Each path is a new rotation, seen through one point. The rows after it are directions, each followed by how far the rotation turns it, in degrees a step (0 if it stays put).
Each turn is a multiple of 5 degrees from 10 to 175, or 0.
Each row of a path follows its step; steps can be skipped.

step 0: +6.39; -1.19; -0.38; +0.82; -3.25; -2.82; +0.17; +0.63; +0.70; +2.65; +0.61; +1.12; +2.63; +0.72; +1.13; +0.99; -0.94; -3.80; -2.37; -0.47; +0.61; +1.75; +2.43; +1.26; +0.55; -4.01; +0.75; +0.67; -1.18; -1.27; -0.32; +3.38; +3.32; -0.67; +3.56; +1.14; -1.58; +0.63; -1.45; -1.96; -2.07; -3.61; -1.80; +0.45; -1.87; -1.63; +0.21; -0.88; -3.31; +0.54; +2.47; -3.48; +0.54; -0.19; +1.24; -0.79; +1.63
step 6: -0.73; +1.31; -1.65; -1.85; -3.56; -0.44; +3.18; +0.91; +1.36; -1.54; -0.15; +0.62; +0.30; +1.22; -2.06; +0.86; -0.96; -3.61; +1.43; -3.47; +1.29; +3.18; +5.04; +1.31; +1.32; -2.83; +1.55; -1.21; +0.40; -2.84; -0.33; +1.46; +3.73; -1.69; -2.53; +2.79; +1.67; +0.56; -0.12; +0.84; -5.48; -1.47; -1.42; +1.19; -1.79; -1.00; -0.96; -1.73; -2.09; -0.97; +1.58; -1.42; +3.70; -2.32; +0.46; +1.60; +0.02
step 9: +2.31; -2.60; +0.19; +1.47; +0.63; -2.44; -2.97; +3.18; -1.44; +2.45; +1.03; +2.95; -0.81; +1.05; +0.12; +4.46; -2.58; +2.93; -0.89; +0.59; +0.43; -3.42; +1.30; -1.75; +2.25; -2.39; +0.30; -1.90; -0.62; -0.55; +5.01; -2.67; -0.43; -1.28; +0.04; +0.93; +0.99; -2.07; -3.80; +0.78; -2.43; -4.74; +1.20; +2.16; +1.03; +0.36; +0.50; -2.89; -0.65; +0.60; +0.78; -2.04; -0.19; -1.51; -0.45; +0.67; +0.40
step 11: -0.86; +1.92; +0.16; -1.01; -1.69; +1.52; -3.16; +1.28; -0.30; -0.82; -1.19; -0.80; +3.00; +0.38; -0.11; -2.77; -5.15; -6.79; -0.72; -4.72; -0.34; -2.39; +1.12; -1.33; +1.26; -0.25; -0.65; -1.17; +0.85; -1.80; -0.38; -0.59; +1.38; -1.21; +1.19; -0.31; -3.57; +0.31; -2.16; +1.74; -0.46; +1.10; +0.99; -1.98; -0.86; -1.24; +0.44; -2.88; +0.12; +0.55; +3.07; -2.23; -2.50; +1.99; +3.16; +2.57; +0.29
step 12: -0.08; +0.50; +0.18; -3.60; -2.52; +3.18; -0.82; +0.27; +1.52; -0.44; +0.54; +3.65; +0.39; +0.84; -2.65; +1.34; -1.95; -0.67; -0.23; -2.83; -0.80; +0.38; +3.75; -3.36; -1.77; +0.79; +0.94; +0.04; +3.14; -4.19; +1.43; +1.30; +2.07; -1.94; -5.17; -0.13; +0.42; -0.14; -1.36; -0.40; -0.48; +0.19; +3.34; -1.13; -1.79; +1.02; +0.39; +3.52; -2.34; +1.40; +0.79; -0.69; +3.18; -0.16; +2.17; +1.76; -4.05
step 13: +1.01; +0.76; -2.97; +0.89; -3.57; +1.28; +0.81; +2.94; +1.56; +1.78; +0.53; +0.70; +0.20; -2.07; -0.89; +1.72; +1.52; -0.11; -2.52; -0.97; +2.52; +0.92; +2.77; +1.63; -1.00; -2.52; +2.88; -0.02; -1.06; -1.89; +0.21; +0.17; -1.09; +0.70; -3.97; -1.03; +1.14; +2.87; -3.75; +2.95; -4.06; -3.76; -0.53; +0.35; +0.73; -1.86; +2.69; +0.55; +0.28; +0.29; -3.61; -1.54; +0.26; -1.95; -0.01; +5.65; +0.68
step 18: +1.91; -3.08; +1.47; -2.53; -1.17; +0.28; -3.12; +3.64; +1.98; +0.97; -0.24; +1.28; +2.76; -0.53; -1.25; +2.20; -3.70; -3.65; -1.00; +0.94; +0.32; -1.46; +3.05; -2.39; +1.56; -0.50; +0.91; -0.18; +0.35; -3.37; -1.78; -2.92; -0.83; -0.67; -3.04; -3.64; -3.23; -1.51; -2.20; +1.36; +2.25; -0.04; +2.02; -0.44; -0.34; +1.58; +2.23; +1.53; +3.46; +3.20; +2.34; -0.36; +0.55; -0.82; +0.48; +2.56; -0.74
step 19: +0.29; -0.53; +1.11; +0.60; -3.64; +2.32; -1.95; +2.64; -0.35; +2.72; -2.56; +7.06; -1.19; -0.78; -1.31; +1.45; +0.57; +1.14; -0.25; -0.48; +4.12; +0.97; +2.21; +0.70; -0.62; +0.73; -0.50; -1.08; +2.15; -1.99; +3.55; +2.35; +1.30; +0.65; -3.47; +0.72; +0.23; -0.97; -0.98; -1.13; +0.05; -2.31; +0.16; -0.20; +0.44; -1.15; +2.88; +1.64; +0.93; +2.08; -1.29; -4.40; +0.59; -3.86; -1.31; +0.25; +0.63
step 23: +3.06; +0.33; -1.98; -0.43; -1.94; -0.40; -1.20; +2.28; +4.19; +2.64; +0.03; +0.21; +2.14; -1.25; +0.76; +4.56; +1.24; -1.92; +1.90; +1.48; -2.15; +0.33; +3.52; -0.96; -1.59; +1.65; +0.85; +0.96; +0.77; -5.16; +0.32; +2.57; -0.35; +0.28; +3.06; +2.25; +0.79; +2.19; -0.53; +1.90; +0.14; -1.23; -2.73; +2.58; -2.18; -1.10; +4.05; +0.60; -2.77; +1.08; +1.02; -2.76; +0.98; -1.69; -1.95; +2.11; -0.38
+0.30; -0.06; +0.61; -0.83; +0.78; +0.50; -0.16; +0.08; -0.62; -1.39; -0.55; -0.28; +0.44; -0.70; -0.38; +0.82; -0.10; -0.80; +0.72; +1.02; +1.01; -0.96; -0.99; -0.52; +0.58; -0.16; +0.28; +0.62; +0.38; -0.19; -0.03; -0.27; -0.22; +0.16; -0.95; -0.04; +0.52; -0.17; -0.08; +0.45; +0.37; +0.19; +0.32; -0.86; -0.25; +0.10; -0.22; +0.32; -0.68; -0.96; +0.30; -0.75; -0.09; +0.41; +0.58; -0.46; +0.98 -> 110
+0.76; -0.55; -0.02; +0.27; -0.90; +0.18; -0.13; +0.15; +0.42; -0.63; -0.39; -0.60; +0.27; +0.37; +1.12; +0.26; -1.00; -1.61; +0.35; +0.47; +0.63; +1.50; +1.03; +0.05; -0.82; -0.04; -0.11; -0.54; +0.84; -0.33; -0.81; -0.12; +0.75; -0.03; -0.03; +0.48; -0.17; +0.72; +0.39; -0.01; +0.15; -0.30; +0.62; -0.47; +0.03; -0.01; +0.12; +1.22; +0.23; -0.16; +0.03; -0.02; +0.06; +0.40; +0.20; +0.00; -0.81 -> 60
+0.11; -0.14; +0.08; -0.97; -0.08; +0.51; +1.23; -0.26; -0.24; -0.39; +0.18; +0.26; +0.21; -0.62; -0.56; -0.67; +0.12; -0.79; -0.70; +0.41; +0.29; +1.00; +0.26; +0.31; +0.37; +0.30; -0.10; +0.26; -0.07; -0.20; +0.02; +0.70; -0.42; +0.00; +0.04; +0.15; -0.51; -0.76; -1.00; +1.28; +0.76; -1.03; -0.52; -0.55; +0.09; +0.65; +0.29; -0.85; -0.86; +1.33; +0.23; +0.29; +0.03; +0.24; -0.55; -0.55; -1.03 -> 60
+0.86; -0.30; +0.30; +0.00; -0.11; +0.86; -0.01; -0.61; -0.16; -0.15; -0.56; -0.42; -0.08; -0.33; -0.22; -0.56; +0.15; -0.42; -0.84; +0.26; -0.35; -0.51; -0.54; +0.96; -0.72; -0.29; +0.94; -0.17; -0.78; -1.23; -0.23; +0.42; -0.71; -0.56; +1.46; +1.00; +0.39; +1.20; -0.32; +0.44; +0.05; +0.88; -0.30; +0.19; -0.21; +0.20; +0.45; -0.11; +0.96; -0.03; -0.59; +0.10; -0.45; -0.33; +0.77; -0.45; +0.54 -> 110
+0.00; -0.57; -0.64; +0.09; +0.90; -0.31; -0.25; +0.63; +0.50; -0.50; +0.47; -0.33; -0.58; -1.02; +0.61; -0.02; -0.66; -0.19; -0.66; -0.59; -0.68; +0.66; -0.05; +0.16; +0.67; -1.15; +0.48; -0.43; -0.29; +0.60; -0.41; +0.72; -0.71; +0.64; -0.60; +0.62; -1.22; -0.37; +0.09; +0.20; -0.90; +0.14; -0.03; +0.15; +0.16; +1.42; -0.20; -0.07; +0.33; -0.27; +0.16; -1.15; -0.66; +0.33; +0.32; +0.55; +0.52 -> 160
-0.91; +0.37; +0.10; -0.55; -0.43; -0.05; +0.35; -0.36; -0.06; -0.46; -0.37; -0.18; +0.50; +0.84; -0.10; -0.58; -0.55; +0.08; -0.61; -1.05; +0.27; +0.15; -0.36; +0.27; +0.06; -0.92; -0.83; -0.70; -0.50; +0.38; +0.00; -0.15; +0.79; -0.82; +0.84; +0.46; -0.56; +0.06; +0.27; -0.72; +0.67; -0.94; -0.29; +0.15; -1.21; +0.24; -0.76; -0.36; -0.66; -0.76; +0.02; -0.57; +0.67; +0.89; +0.55; -0.91; +0.90 -> 70
-0.17; -0.34; -0.38; +0.32; -0.34; -1.55; -0.22; +0.01; -0.38; -0.74; +0.53; +1.07; +0.47; -0.30; -0.31; +0.14; +0.59; +0.20; -0.06; +0.79; +0.17; +0.30; +0.24; +0.66; +0.94; +1.49; -0.14; -0.12; -0.44; +0.24; +0.10; -0.47; +0.23; +0.32; -0.12; +0.92; -0.76; +1.37; -0.30; -0.49; +0.21; +0.15; +0.60; -0.21; +0.46; -0.23; -0.13; -0.98; +0.19; -0.12; -0.18; -0.49; +0.01; +0.03; +1.51; -0.42; -0.41 -> 70
